In the rows, zero is written as 128.
Rotation paths and how fast each direction turns (degrees each step)
Each turn is a multiple of 5 degrees from 10 to 175, or 0.
Each row of a path follows its step; steps can be skipped.
Path 1:
step 2: [136 124 126 131 125 128 135 118 136 129 134 118 135 125 123 130 112 128
 124 142 129 121 126 114 125 131 126 130 127 136 126 127 120 122 122 127
 120 137 122 124 129 133 122 129 127 135 129 114 134 126 126 130 124 128
 139 133 122 141 128 128 130 135 128]
step 4: [132 134 123 133 129 123 127 130 124 129 131 112 129 132 130 116 128 140
 134 138 125 122 121 121 122 136 132 128 120 128 122 127 127 110 129 126
 124 129 130 123 141 119 122 138 128 130 128 136 130 129 124 124 125 130
 137 125 128 126 140 124 121 132 128]
step 5: [131 130 131 127 137 128 131 124 132 123 133 122 123 130 125 121 115 142
 135 135 130 124 120 130 129 122 124 130 121 123 128 122 129 114 124 125
 116 128 122 125 132 125 132 142 123 126 133 119 135 136 134 128 125 131
 137 124 116 133 132 129 129 116 129]
step 8: [129 126 131 132 141 128 134 125 141 127 125 119 128 136 128 115 124 128
 120 139 119 127 134 118 130 120 120 130 122 139 131 130 126 118 123 127
 126 131 130 123 138 130 132 128 132 129 131 119 127 133 120 129 132 125
 134 143 123 134 132 123 133 119 127]
step 15: [124 121 122 138 135 128 141 123 128 127 133 124 133 131 133 128 122 124
 124 136 129 121 132 138 122 123 126 138 118 123 126 129 121 118 138 125
 127 124 134 124 137 131 112 135 127 138 131 118 140 126 125 127 127 119
 122 128 120 129 127 130 131 128 135]
step 20: [131 133 127 136 125 122 132 126 143 125 122 132 131 128 121 124 125 138
 137 142 123 118 132 130 129 130 129 125 130 131 117 120 130 120 124 121
 125 119 128 126 146 118 133 133 133 136 130 130 131 141 126 132 126 127
 136 133 125 131 127 125 127 124 131]
step 23: [127 123 122 132 123 118 125 119 132 129 116 113 138 127 127 120 126 134
 136 132 127 126 122 118 128 127 122 133 122 137 125 128 121 117 124 134
 137 117 129 123 139 133 124 127 133 135 132 119 135 130 134 130 120 126
 136 130 123 129 133 123 134 132 124]
step 31: [118 119 120 135 135 127 136 134 124 130 116 120 137 130 130 128 114 124
 134 131 125 131 124 136 127 126 121 129 125 127 124 132 125 120 131 121
 129 130 127 126 126 131 125 137 134 139 125 127 130 137 126 137 128 120
 143 131 127 124 129 145 130 129 132]
Directions:
[128 127 128 127 130 127 128 131 126 128 128 128 125 128 129 127 129 127
 124 129 130 128 131 129 128 123 131 128 127 127 126 127 128 129 128 129
 129 128 126 127 130 128 128 130 126 128 126 127 125 127 128 130 128 129
 127 127 126 129 131 125 127 125 125] | 35
[127 129 127 129 129 126 130 128 127 131 129 129 128 127 129 125 129 127
 126 130 127 126 128 131 129 132 124 129 129 129 126 129 127 126 128 128
 128 125 128 127 128 128 128 126 130 129 128 129 125 128 126 128 128 127
 128 130 126 122 127 126 128 127 126] | 90
[128 125 129 127 127 126 129 127 130 130 127 127 130 129 129 126 132 127
 127 128 128 126 127 125 127 125 126 128 127 131 131 130 128 128 128 130
 126 129 126 131 129 128 127 125 126 128 130 128 126 127 127 129 129 130
 130 127 132 128 128 125 128 130 126] | 70
[126 125 128 129 127 129 127 125 127 129 127 126 128 128 129 128 126 127
 127 126 132 129 127 130 131 129 128 130 130 126 129 128 129 129 125 127
 128 127 126 131 127 127 130 132 128 129 129 123 126 128 127 127 128 128
 130 125 126 126 129 128 128 131 127] | 85
